fepil: [123  74 125 140 125 162 142  79 119]
veli: [123  74 124 204 160 136 162 156 112]
Sozi: [147 136  89 130  98 160 142 137 119]
kiguk: [102 103 104 139 102  96 132 110  92]
pezev: [147  97 147 124 204 159 131  77 156]
find: [147 124 204 159 131] => pezev
find: [131  77 156] => pezev
find: [ 97 147 124 204 159] => pezev
find: [123  74 124 204 160 136 162 156 112] => veli
find: [123  74 125 140 125 162 142  79 119] => fepil

sotik: [128 145 128 118 129 129 138 141 111 146 128 129 128 140 135 152 134 129
 151 128 136 136 127 127 128 144 112 128 105 138  93 109]
lodud: [120 124 128 145 128 167 124 119 152 114 202 155 128 128 130 123 128 127
 112 131 127 141 148 128 144 138 128 128 105 112  93 120]
sek: [128 145 128 118 129 129 138 141 111 146 128 129 128 140 135 152 134 129
 151 128 136 136 127 127 128 144 125 128 105 138  93 109]
find: [128 144 112 128 105 138  93] => sotik
find: [128 145 128 118 129 129 138 141 111 146 128 129 128 140 135 152 134 129
 151 128 136 136 127 127 128 144 112 128 105 138  93 109] => sotik

gonot: [ 64 102 160 105]
Kupi: [142  76 104 190]
pireb: [142  95 187 101]
tid: [ 64 131 167 105]
movu: [127 160 105 102]
find: [142  76 104] => Kupi
find: [ 64 131 167] => tid
find: [105 102] => movu
find: [142  95] => pireb
find: [160 105 102] => movu

savev: [129 132 125 127]
rim: [141 114 138 133]
lanek: [126 124 129 153]
Tof: [112 124 129 153]
Sim: [126 124 129 127]
find: [141 114] => rim
find: [126 124 129 127] => Sim

vig: [141  80 140 130 115  77 128 121 178 117 111 114 171]
fulug: [100 128 128 107 147 106 184 142 140 126 126  96 120]
lod: [154  96 101 128 145 123 125 121 128 174 128 128  92]
Pon: [147 100 169 113 173 128  92 128 109 192 152 116  89]
teg: [100  86  81 108 128 107 183 128 140 127 128  96 120]
med: [138 104 128 128 106 128 120 134 104 128 166 129 142]
gisu: [211 146 164 137 171 161 103 128 154 142  99 128 169]
Fufel: [138 104 128 128 106 101 119 134 103 103 165 128 141]
kabo: [211 147 164 138 128 162 103  82 128 143  99  68 170]
vap: [141  79 128 130 115  78 128 121 178 118 110 114 171]
find: [106 184 142 140] => fulug
find: [171 161] => gisu
find: [161 103 128 154] => gisu
find: [138 104 128 128 106 128 120 134 104] => med
find: [128 128 107 147 106 184] => fulug

runos: [150 177 158 129 105 167 125 112]
deme: [190 117 158 150 176 135 111 138]
vatu: [190 117  90 150 176 135 111 138]
givad: [ 92 117 107 111  80 131 138 111]
pupet: [205  93 158 129 105 167 125 112]
find: [190 117  90 150 176 135 111 138] => vatu
find: [190 117 158 150 176 135 111 138] => deme

buku: [136 138 162 117 146 143 114 153 120 153 149 137 155 162 123 139 120  93
 136  84 142 112  89 114  93  76 162  94 130 155  97 120 124 148  87 130
 138  72 148 119 119 116  82 147 117 148 211 140 135 110 139 136 124 129
 151 134 137]
galis: [148 118  98 159 121 122 148 107 147  95 121 175  79 127 163 128 121 156
 118 140 103 122 149 129 149 150 110 181  94 136 145 135 114 125 163 122
 101 157  77 144 147 137 163  95 143 134  82 128 106 121 105  83 130 136
 105 108 109]
goz: [118 163 146  95 131 157  86 134 133 104 159 128 195 150 140 156 157 130
 114 151 125  90  80 152 105 108 101 114 158 144  97  93 114 125 113 155
 130 111 157 131 143 148 144 166 123 178 163 158 137 129 115 153 141 109
 100 100 114]
find: [ 98 159] => galis
find: [118 163 146  95 131 157  86 134 133 104 159 128 195 150 140 156 157 130
 114 151 125  90  80 152 105 108 101 114 158 144  97  93 114 125 113 155
 130 111 157 131 143 148 144 166 123 178 163 158 137 129 115 153 141 109
 100 100 114] => goz

bipab: [129 171 129  73  93 186 109  92 108 177  59 134 176]
Mipif: [103 126 146 157  49 169  91  95 144 102 161 104 138]
Bubi: [171 129 129  73  93 186  96  92 108 177  59 134 176]
find: [157  49 169  91  95 144 102 161] => Mipif
find: [129 171] => bipab
find: [129 171 129  73  93 186 109  92 108 177  59 134 176] => bipab

nav: [165 109 109 181  92 118 105  85 112 114 198 162 187 211 146]
peku: [ 71 142 139 184 117 155 170 170  65 134 136 144 108 214 163]
kegav: [180  60 155 203 220  45  67 127 175 103  83 167  64 162 103]
Vidor: [136  80 207  73 144 127 197 186 105 207 189 187  62  76 116]
Lato: [ 93 216 198 123  63  50  41 175 121 105 218  91 214  56  99]
tun: [ 98  82  81  38 127  45 192  96 175 167 103  83  64  45  45]
Tima: [136  80 207  73 144 127 197 186 105 207 189 187  98  98 192]
rakul: [ 49 116  71 142 138 142 157 141 212  84  41  84  62 136 138]
find: [175 103  83 167  64] => kegav
find: [ 71 142 138] => rakul

refa: [ 80 110 124 122 130 127 130 109 141 134]
norip: [140 116 117 182 121 147 125 152 126  83]
vin: [123 131 125 179 110 139 129 133 122 109]
nipi: [172 138 128 130 133 150 120  87 132  89]
feno: [ 54 137 116 116 182 121 117 182 137 118]
turan: [181 140 132  54 137 116 117 182 121 118]
find: [122 130 127] => refa
find: [ 54 137 116 117 182 121] => turan
find: [ 54 137 116 116 182 121 117 182 137] => feno
find: [137 116 117 182 121] => turan
find: [179 110] => vin

vumav: [107  98 133 116]
fuba: [106 157  99 141]
pov: [101 213 215  61]
samam: [101 213 213  61]
fos: [140 125 131 116]
nosu: [141 150 140 180]
tave: [129 132 138 125]
find: [213 213] => samam
find: [138 125] => tave
find: [157  99 141] => fuba
find: [129 132] => tave
find: [101 213 215  61] => pov
find: [150 140] => nosu

